One turn moves every row onto another: examples first, then more rows asked:
K_195: [  0   4  -1 -10   3  34   4 -29 -23  22   1   7  26 -49  -1  17  -9 -23]
K_446: [ -4 -10  18   0  25  33  -2 -19 -29  45   6   5  22 -40 -11  18 -13 -21]
K_420: [ -1 -37 -23 -21  16 -34 -39 -22 -11   0  16 -17 -23  30  37  40   8   4]
K_817: [ 23 -17  -7   9 -14 -33 -17   0 -24  20   7  13  40  23  22   9 -17 -29]
K_949: [ 38  19  15 -37  69  13   1  -2   7 -24  14  20   7  31  15  28  -7 -35]
K_95: [-11   5   8  14   6  30  -8 -21 -22  33   1  10  13 -48   8  15  -9 -15]
K_17: [ 20 -30 -15 -53  20   6   9 -12 -31  -1  47 -30 -11   3   6  21   9 -41]
K_574: [ 16 -13 -15 -20  27   3  -8 -16   8 -15  34   3  12 -52  23  27 -35 -33]
K_921: [  0   4  31 -26  38  26 -32 -44  26  14   8 -14  -9   5   2  62  -9 -10]
K_745: [ 47   1  11 -24  48   6 -40   3 -25  25 -28  42  -7  21   4  29  11  -7]
K_316: [ 15  -7   0  12 -14 -28  -5  -5   4  12  12   6  39  30  20  18 -29 -40]
K_954: [ 50  20   1 -15  49   4 -13  -8   6 -14   7  10 -14  46   3  11  -5 -62]
K_912: [ 14   2  -2   7  39   2 -60  -8  16  15 -18   2 -15 -24  28  56  -9 -30]
K_24: [ -2  13  34 -31  49  30 -38 -45   8  25   8  -8 -14  17  10  52  13 -11]
K_535: [  1   9  25 -34  50  18 -37 -46  31  11  16   4   0  18  11  58   1 -15]
K_937: [ 45  19  12 -31  56  11   8  -5  -8 -17   5  20   1  41 -10  20 -13 -50]
K_849: [  4 -11 -34  -9  44  17  -7   4 -56 -19  -6  -3 -33 -17 -12  23   4  -9]
K_135: [ 32 -13 -20  -4 -23 -17 -11  -2  -2  17   8  18  31  30  30   8 -20 -34]
K_248: [-18 -35 -19 -23  13 -27 -32 -36 -12  -4  13  -3 -23  16  25  23  15  20]
K_557: [  0 -27  -9 -25   5 -49 -37 -10 -21  22  10  -8 -16  29  32  39   8   7]
K_573: [  1   4  44 -21  53  18 -36 -55  20  17  22  -2  -7  13   7  36  -7 -18]
K_228: [ 17  -3 -29 -28  33  14 -12  -1 -60 -19   5  -4 -41 -12   6  -1  10 -15]
K_759: [-17 -34 -12 -14   2 -27 -44 -22  -5  -1  16  -1 -30  30  30  19   3   8]
K_840: [ 11 -17 -19 -28  48  -7   6  -6 -48 -28   1   7 -27 -13  15  -2   9   9]
K_41: [ 22 -19 -35 -15  42   6   1   4 -52 -20   3  15 -33 -22   6   7   0 -10]
K_857: [ 10   9  14   0  10  39  -5 -23 -23  38  13   3  27 -41   6  27  -7 -30]
K_720: [ 11   0   3  14  -5 -28  -6   8  -1  -2  -4  23  28  28  23  29 -23 -56]
K_374: [ 56   9   9 -17  67   6 -15   4  -7 -13   4   6  -2  42  -8  32 -11 -46]
K_434: [ 43   9   5 -16  52   0  -9  14  -3 -21  -4  14 -11  48  -3  24 -21 -50]
K_190: [  3   8  27   0   7  -3  -4 -13 -18  -9  -6  42  22  33  -9  -7  -1   8]
K_188: [ -8   2  14  21   3  27  12 -20 -26  14  -3   3  -3 -47   6  17   4 -30]
K_235: [ 24 -22  -5  13   1 -26 -12  -2  -4  13  11  32  43  27  13   6 -16 -36]
K_395: [ 13  -7 -19 -14  39  25   5   3 -46 -19   1  -5 -47 -22  -3   4   4 -17]
K_153: [ -8 -28 -29 -21   1 -20 -40 -25 -14 -15  12  -4 -15  20  33  40  -3  24]
K_454: [  8  12  34 -32  35  27 -23 -34   9  40  25 -11 -12   1  15  60  17 -12]
K_13: [-24  -6  13  -3  -9  -1  -7 -21 -16  -6  19 -32  -9  45  -4  13  23 -21]

K_937 moves to K_24
K_13 moves to K_190
And these:
K_235 moves to K_374
K_395 moves to K_248
K_573 moves to K_446
K_949 moves to K_454

One turn moves every row onto another: examples first, then more rows asked:
K_568: [-21 -33  21 -20  -9  -3  -4 -60 -10   7 -44 -47 -14 -60 -13  48 -56  43
  59  15  25 -48 -11   2  50 -12  18   7  15 -56 -14  -9 -13 -91  17   6
 -39 -42  18   7 -20 -16]
K_997: [-25 -60 -10 -22  24  37 -12 -34 -30  30 -57 -41  34 -35  13  25 -29  37
  78 -51 -10 -11  32  10  25  29 -45 -18  17 -36   9  18 -11 -52  -9  29
  14 -62 -33  14  -2   8]
K_870: [-15 -56  13 -35  45  35  15 -38 -18  32 -40 -35  25 -34   7  -7 -14  30
  48 -55 -17 -20 -12   9  25  32 -40  -2  34 -56   2  18 -17 -33 -39   5
  14 -52   8  35   2  -3]
K_391: [-52 -54 -63 -13  10  30 -32 -39   7  38  20 -26  22 -53   9  24 -77  12
  43  11  -5 -34 -32 -28  46  22   7 -21  -6 -36  22 -15  22 -67   2  11
  19 -48  -6 -21  41   9]
K_976: [ -8   8  10 -27  10  -4 -16 -25   7  32 -59 -51  -4 -31 -14  12 -65  62
  60  26 -29 -27 -28 -17  41  13  29  17  38 -43   8 -16 -13 -70  16   4
 -25 -51 -12  11 -36 -12]
K_384: [  1 -14 -10  16   8  -9 -11 -15 -10  28 -56  -9  39 -48  21  20 -48 -20
  42  -1 -26 -11  -9   8  21 -10  19   2 -17 -52   1  50   2 -71  33  22
   5 -56 -48  43   2   2]
K_336: [-32 -45   3  -2  31  38   0 -44  -2  38  -2 -19  15 -39 -64   1 -69  19
  -4  22  23 -48 -11   8  65  21  -8   5  30  -4  11  -7  28 -34 -18  17
 -29 -52 -15  -5  15  -7]
K_96: [-10 -39   5   5  -6 -23 -12 -13 -34   7 -33 -22  15 -47  11  10 -25  32
  43  14 -16 -15 -23 -15  17 -30  11 -13   4 -54   2  33 -21 -33  -7  -2
  17 -25 -16  50 -35 -48]
K_924: [-21 -69   8 -30  27  46   0 -34 -16  34 -53 -36  45 -35  13   6 -20  33
  41 -45 -10 -10  23  16  36  14 -39 -10  20 -63 -13   9 -17 -28 -18  33
  14 -51  -6  19   7  -1]
K_350: [ 13 -14 -29  -7  -1  -2 -20 -14 -35   0   8 -22  52 -59  15  27 -45  13
  46   2   2 -15   5 -13  23  35   6 -28  16 -17  18   0  -9 -85  59   7
 -30 -52   2  78   3  -7]
K_968: [ 22 -20  -5 -31   1  29 -10  -2  -6  -7 -15 -15  49 -51   5  18 -31   2
  39   7  26 -25  18 -11  42   8  -1 -43   9 -12  -5  -3   9 -73  60  24
 -16 -41  -9  82  -2 -16]
K_541: [  8  -8 -29 -36  11 -22   3 -21 -22  -5  11 -12  44 -59  -6  21 -26  15
  36   0  18 -24 -11   3  42  24  14 -18  35 -15   3  13 -20 -84  25 -25
 -23 -41  11  86  -4  10]
K_560: [-33 -35 -47 -48   2  56 -14 -19  29  32 -10 -24  16 -48   0 -10 -66  -3
  43   9  23 -34 -29 -25  56  14   3 -28  -4 -40  23 -27  39 -66  -7  14
  30 -37  -8 -16  25   2]
K_71: [-47 -32 -25  -3  17  30 -19 -52 -38  21   6 -37  15 -37 -27  25 -65  15
  18  21  16 -38 -21 -19  48  42 -17  27  37  -7  46 -15  17 -72  -3  50
 -33 -69 -13 -10   3 -17]
K_488: [ -4 -49  -2 -43  18  36 -10 -37 -25  49 -30 -33  19 -43  -2  27 -17  26
  76 -62  -3 -13  10  25  26  33 -34   0  15 -45  24  37 -13 -77 -12  27
  10 -59 -16  16  -5  28]
K_431: [ -8 -48  -4  -8   7   1  -3 -39 -18  15 -17   0   0 -75  20  22 -30   7
  33   5  -1  -6 -32  23  24 -23   5  15  -5 -64  11  43  -7 -61   5   5
   6 -14   5  70 -40 -31]
K_277: [-41 -39 -10 -34  21  51  11 -34 -17  18   7 -15   8 -50 -31  21 -41  14
  24  15  51 -27 -16 -11  63  13  -1   2  19  -2   8 -18  13 -71  -1  61
 -19 -79 -33 -21  19 -18]
K_644: [  9  -9   8 -15 -13 -23  -5 -13  -6  13 -74 -18  39 -45   1   0 -28  -4
  45  12   2 -28 -14 -16  27 -30  -7 -22  -1 -54   3  43  -1 -55   0  15
  21 -44 -42  45 -19 -16]
K_4: [-62 -38 -57 -35  12  18 -16 -56   8  17  15 -29   4 -46  -2  14 -56  10
  54  -6  12 -46 -49 -34  58   4  -3  -9  14 -12  13  -3  22 -85 -27 -16
  24 -38   3  -9  24  16]
K_18: [-17 -28 -22  -1  36  -3   7 -26 -17   2 -39   6  -2 -70  27  30 -39 -18
  59  -9  -8  -4 -30  21  14   1  15  10  -4 -35   8  51   5 -77  16 -11
  11 -48 -38  68 -18 -10]
K_804: [ 10 -19  -9  -8  19  -4   0 -29  -2  14   4 -21  61 -36  -3  14 -36  32
  12  14  -8 -39  -3   6  52   4   6 -13  31 -14 -13  11  -9 -59  30 -11
 -30 -12  19  95 -12  -4]
K_803: [-17 -36 -14 -29  48   4 -23 -76  19  20 -30  -6   8 -59 -14  12 -67   0
  37  16 -21 -26  -9  -4  21  32  -6  -1  -8 -36 -16  22  22 -31  72  19
   1 -79   4  19  10 -39]
K_808: [ -3 -63  10 -20  41  33  -3 -35 -28  51 -15 -37  19 -35  -3  27 -19  37
  58 -58 -27 -27 -13  20  17  43 -17   6  25 -57  21  36 -17 -51 -26  11
   2 -56   3  28   7  15]
K_274: [-41 -33  -7 -26  17 -13   0 -83 -21  -9 -26 -24 -26 -68  -2  17 -52   6
  62 -10  19 -19  -6  -4  32   7  -6  -4  -7 -26 -38   8  -5 -72  50  -6
 -11 -69  21   4   4 -41]
K_844: [  4   0  -3 -71  41   9 -14 -25  38  31 -53 -10   6 -42 -36   0 -48  22
  40  29 -18 -22 -26  -4  40  27  28   8  25 -42  -5   8   8 -36  41  14
  12 -76 -25  19 -12 -11]
K_994: [-46 -18 -10   4  28  41  13 -44 -14  37   0 -22   4 -36 -24 -30 -68  27
  25   6  13 -10 -17 -19  58  21 -27  -5  17  23   4 -23  18 -53  -2  33
 -24 -66 -26 -15  12 -32]
K_368: [-47 -36 -38 -10  17  56 -17 -15  12  21 -15 -47   8 -17  -3  -9 -66  22
  51   1 -10 -43 -33 -41  50  10  23 -17   9 -16  17 -30  37 -55 -20 -10
  21 -23  -9 -12  18 -12]
K_300: [-46 -49 -30 -19   1  50 -23 -47  20  33   7 -40  17 -26 -11  12 -56  16
  26  -2  -1 -54 -39 -24  68 -16  19   7   5 -32   7  -8  28 -74 -22   2
   9  -9  19 -10  20  11]
K_707: [  4  -7  -8 -14  21  14   1  -4 -10  -2 -13 -24  43 -22   8  -6 -28  27
  36   2  -7 -20   7 -18  48   3   2 -35  22  15 -26  -2  -4 -53  44  -7
 -10 -26  -7  87 -12 -27]
K_950: [-48 -13 -23 -33  13  17  -6 -34 -35  22   9 -24  -5 -32 -56  -9 -49   7
   8   2  26 -19 -21  -3  64  36   3  30  45   2  18  -8   2 -58 -20   7
 -12 -64  -9 -16   6  -1]

K_71 moves to K_277
K_560 moves to K_368
K_96 moves to K_431
And these:
K_803 moves to K_844
K_924 moves to K_870
K_968 moves to K_707

